In the rows, 128 means zero.
Named moves come first, each a turn or a mirror and shown by rows before and after it. Which of them, in which order, take the first row of each pair that follows to the second? Write the first one first, as in the answered first pair.
par:
[165 143 160  93 108 104 151 144  91  89 126 117 110 131 178 154 137] => [164 145 157 102 106 102 154 154  93  99 120 112 109 139 172 161 146]
[131 142 139 123 141 102 122 124 138 131 133 124 139 123 138 131 119] => [131 143 137 127 142 102 122 127 136 133 131 126 137 129 136 132 124]
[118 121 135 174 130 140 105 122 132 117 147 126 137 107 136 109 127] => [119 132 131 186 128 136 115 144 138 137 138 119 140 122 127 126 143]
mufu:
[132 119  96 127 123 165 111 180 127 145 168 161  93 142  99 104 142] => [138 119 121 102 124 157 131 185 122 155 157 149  91 162  94 122 157]
[108 145 125 124 139 146 121 150 141 156 154 104  90 133 130 122 146] => [116 148 140 104 147 141 130 144 144 156 151  97  95 135 131 132 145]
[ 92 102  98 151 108 158  94 128 106  95 149 143 100 100 149  67 136] => [ 83 108 114 143  92 154 124 158  90 115 129 128  83 140 142  86 177]
[ 96 115 128 152 117 133 104 148 124 113 137 121 104 126 130 112 136] => [102 118 149 136 116 127 121 158 117 124 128 113  99 147 127 127 148]
piv:
[144 137 125 124 138 107 142 120 143 138 119 140 148 111 116 154 104] => [138 135 127 143 135 107 136 116 147 134 121 140 150 109 120 151 100]
[138 107  82 154 122 142  99 151 138 112 139 156 139 103 131 126 117] => [154 104 101  89 132 141 111 143 129 101 137 150 134  98 128 129 110]
[170 139 113  86 121 120 128 152 140 169 134 130 169 137 107 137 115] => [154 129 160 125 115 114 111  91 149 139 142 128 176 135 152 126  92]
novid:
[131 119 114  80 129 137 129 141 120 112 134 137  95 104 125 109 115] => [128 140 159 107 125 112 156 145 132 148 109 113 111 148 127 159 137]
[149 145 123 120 151 123 127 115 158 132 129 136 165  97 105 147  95] => [149 143 130 120 150 121 127 115 156 134 126 134 167 101 105 151  96]
[123 167 142 157 126 114  95 102 168 134 167 125 146 133 152 157 102] => [126 161 122 148 129 122  84 101 160 118 179 134 137 113 153 134  93]
[130 114  94 151 123  91 126 103 131 111 125 134 119 102 117  94  99] => [138 118 150 124 128  75 149  82 128 113 114 116 126 126 130 122 104]

Each pair is two moves apart.
[130 114 178 177 127 138 122 123 152 133 116 123 166 136 158 144 154] => [129 113 118 192 122 154 109 162 149 143 126 135 157 118 133 126 161] : novid then par
[104 123 113 133 120 133 140 161  87 116 136 124 117 126 123 118 159] => [100 120 165 138 122 119 140 119  90 105 135 117 128 134 149 129 145] : mufu then piv
[104 130  90 205 106 135 102 140 128 121 138 134 129 123 136 105 128] => [ 99 133 114 186  95 129 127 165 112 140 121 116 109 159 133 123 166] : par then mufu
[146 123 178 112 134  98 138  84 110 116 112 103 122 136 149 135 114] => [130 120 116 179 132 113  98  91 121 109 133 128 124 102 146 102  98] : novid then par
[151 127 139  89 152 124 121  83 135 106 138 139 140  98 133 118  93] => [137 138  83 154 143 131 100 118 144 125 144 146 146  92 115 111 100] : novid then novid
[119 129 120 144 126 116 125 110 134 130 144 140 118 121 146 113 143] => [125 125 121 124 127 120 128 108 125 126 146 137 110 120 147 109 143] : par then novid
[100 132 147 139  99 126 145 138 132 115 124 123  97 151 108  91 148] => [108 128 151 109 107 127 148 135 126 108 131 125  91 144 109  85 141] : piv then par
[130 113 116  84 106 152 125 154  85 121 116 128  86 129 109 127 140] => [106 123 148 155  91 136 129 144 104 143 100 120 104 165 127 153 154] : piv then par
[ 85 130 125  84 173 125 121 118  98 131 136 148 130 124 133  96 118] => [ 72 131 159 111 167 116 123  99 105 135 131 141 139 145 149 111 124] : piv then novid
[120 109 109  93 113 143 122 160  98 115 137 135  92 127 133  99 144] => [107 111  99 140 103 144 109 157 104 118 139 140  98 130 137  96 145] : piv then piv
[126 113  99 101 139 143 113 144 115 110 134 137 106 121 125 107 125] => [133 126 111  94 141 129 136 163 123 137 117 126 111 147 111 140 140] : par then mufu
[136 148  96 127 147 123 124 170 154 132 124 132 126 150 115 157 162] => [145 142 134  86 154 118 141 148 147 121 120 125 124 157 130 166 158] : novid then novid
[151 112 127  58 141 137 137 118 104 107 137 134 119 105 132 115 119] => [139 132 174 113 134 109 159 119 128 148 111 111 145 159 134 171 141] : mufu then novid
[115 134 123 156 142 137 126 105 137 115 113 172 141 113 145 131  69] => [ 94 134 117 179 118 137 141 154 115 141  96 160 113 153 138 137 120] : mufu then mufu
[148 120 124  90 144 123 116  97 141 100 135 143 152  96 128 124  87] => [135 122 182 101 134 105 137  89 139 109 116 125 149 136 146 149 109] : mufu then novid
[103 122 168 169 128 106 126 113 141 124 114  91 121 170 152 139 137] => [123 101 135  91 142 132 109 104 121  83 138 113  98 115 146  92 105] : piv then par
[121 138 123 156 107 138 125 150 132 132 125 139 120 128 120 116 128] => [141 131 135  95 122 136 132 134 128 117 128 140 117 115 118 111 111] : piv then mufu
[112 140 116 149 123 143 120 152 111 123 135 143 144 128  97 130 101] => [116 128 135 122 129 147 120 130 102  99 139 143 138 119 109 120  93] : novid then mufu
[135 108 131 109 103 121 151 128 107  98 143 112 105 133 153  75 151] => [121 115 116 160  95 122 140 134 116 109 142 113 113 139 155  76 155] : mufu then piv
[119 123  79 137 128 125 101 111 148 110 139 160 145 109 127  87 105] => [134 115 104  53 133 127 136 129 117 110 129 143 119 129 121  94 130] : mufu then piv
[112 142  85 176 128 130 103 156 124 130 147 152 115 121 137 118 125] => [123 124 134 113 138 133 106 108 107  91 157 151 103 111 167 105 100] : novid then mufu
[106 130 102 124 116 141 128 163 111 132 127 134  93 129 126 111 156] => [113 133 113 109 121 131 142 167 113 142 118 128  97 139 119 127 157] : mufu then novid
[119 106 122 112 112 141 123 120 116  96 139 135 120 103 152  85 116] => [106 122  96 177 103 136 119 152 132 131 129 136 136 120 136 105 135] : novid then novid
[128 128 145 131 121 128 137 130 134 131 123 130 130 148 139 140 144] => [125 120 144 129 123 133 124 111 134 114 134 140 130 131 147 124 127] : par then mufu
[158 154  55 111 136 122 147 196 142 186 110 133 151 122  64 170 140] => [130 158 112 217 124 100 125 120 177 174 111 131 192 134 113 185 112] : piv then novid
[135 122 139  76 146 117 121 100 113  99 132 135 124 105 123 123  98] => [ 90 131 111 188 113 119 114 142 113 133 119 134 116 142 121 126 142] : piv then mufu
[126 129 171 163 117  79 150 108 121 123 135 156 149 149 128 127 116] => [112 128 126 183 108  94 140 146 106 128 139 165 125 149 116 104 135] : novid then mufu
[116 153 138  76 101 120 150 171 102 144 134 115 106 175 122 123 167] => [ 98 146 184 121  93 109 139 118 113 123 137 111 118 182 164 122 152] : piv then par
[157 128 141 123 136 137 110  88 133 120 134 142 163 107 126 142 102] => [167 134 120  96 138 137 121 120 127 134 129 140 158 110 101 147 110] : piv then piv
[149 149 106 125 126 114 150 177 140 165 104 118 141 155  86 166 145] => [117 145 129 206 109 110 124 135 154 149 109 122 153 157 123 153 132] : piv then piv
[152 128 133  89 134 152 109  87 122 120 139 147 134 102 134 102  95] => [157 156 134 103 138 133 140 128 141 178 115 125 157 137 101 158 122] : par then mufu
[111  93 141  84 141 113 137 119  88 127 124 110 118  85 126 123 122] => [ 80 101 127 180 121 111 125 130 104 150 118 108 129 105 129 128 138] : piv then par
[132 139 118 168 118 121 118  86 160 120 106 145 139 137 124 145 138] => [150 144  89 119 126 128 129 128 152 134 100 146 128 132  89 151 146] : par then piv
[ 95 120 151 134 101 133 160 165  96 129 117 105  90 179 139 110 175] => [ 92 109 112 132 102 154 134 159  89 103 136 125  76 141 142  71 157] : novid then par
[122 106 162  72 133 129 137 103  98  82 131 120 105 129 161  97 135] => [130 120 102  68 133 135 148 173  93 119 122 120  97 131 115 107 163] : piv then piv
[105 142 124 186 118 122 134 161 133 170 102 104 136 159 127 156 154] => [115 132  72 144 120 139 126 190 111 161 115 116 112 131 106 125 153] : novid then par
[145 120 110 148 125 135 115 146 154 127 108 139 134 144  94 125 145] => [156 121 133 118 135 128 133 135 157 130 103 133 139 150  92 139 145] : mufu then mufu
[106 115 155 183 110 131 110  90 134 103 129 124 138 134 163 108 120] => [109 106 113 162 112 149  96 109 122  93 140 137 117 109 148  79 115] : par then novid
[157 149 115 120 159 103 115 104 160 135 143 156 163 113 116 140  84] => [147 153 104 151 153 105 112 118 163 147 137 157 166 118 112 144  94] : piv then par
[139 149 105 172 154 109 129 132 155 158 123 141 170 100 110 132 121] => [132 133  98 168 150 119 112 117 148 130 137 151 158  80 123 101 110] : novid then piv
[ 93 100 126 157  97 154  95  98  86  86 133 144  72 126 180  77 109] => [122  96 135  66 114 152 121 108  75  83 128 139  63 121 162  88 108] : piv then piv
[152 125  90  71 138 146 139 162 117 130 129 134 120 105  91 124 126] => [103 108 127 174 112 145 102  98 123  91 143 141 121 108 150  96 109] : piv then mufu
[138 129 151 115 125 122 122 136 145 158 119 118 125 116 108 149 116] => [137 125 123 122 124 132 105 138 143 144 129 128 122  93 109 126 107] : novid then par
[110 114 125 185 124 152 125 105 138  99 134 118 126 111 146 111 107] => [120 105 120 137 128 162 128 107 125  88 140 121 110 101 143  96 106] : par then novid
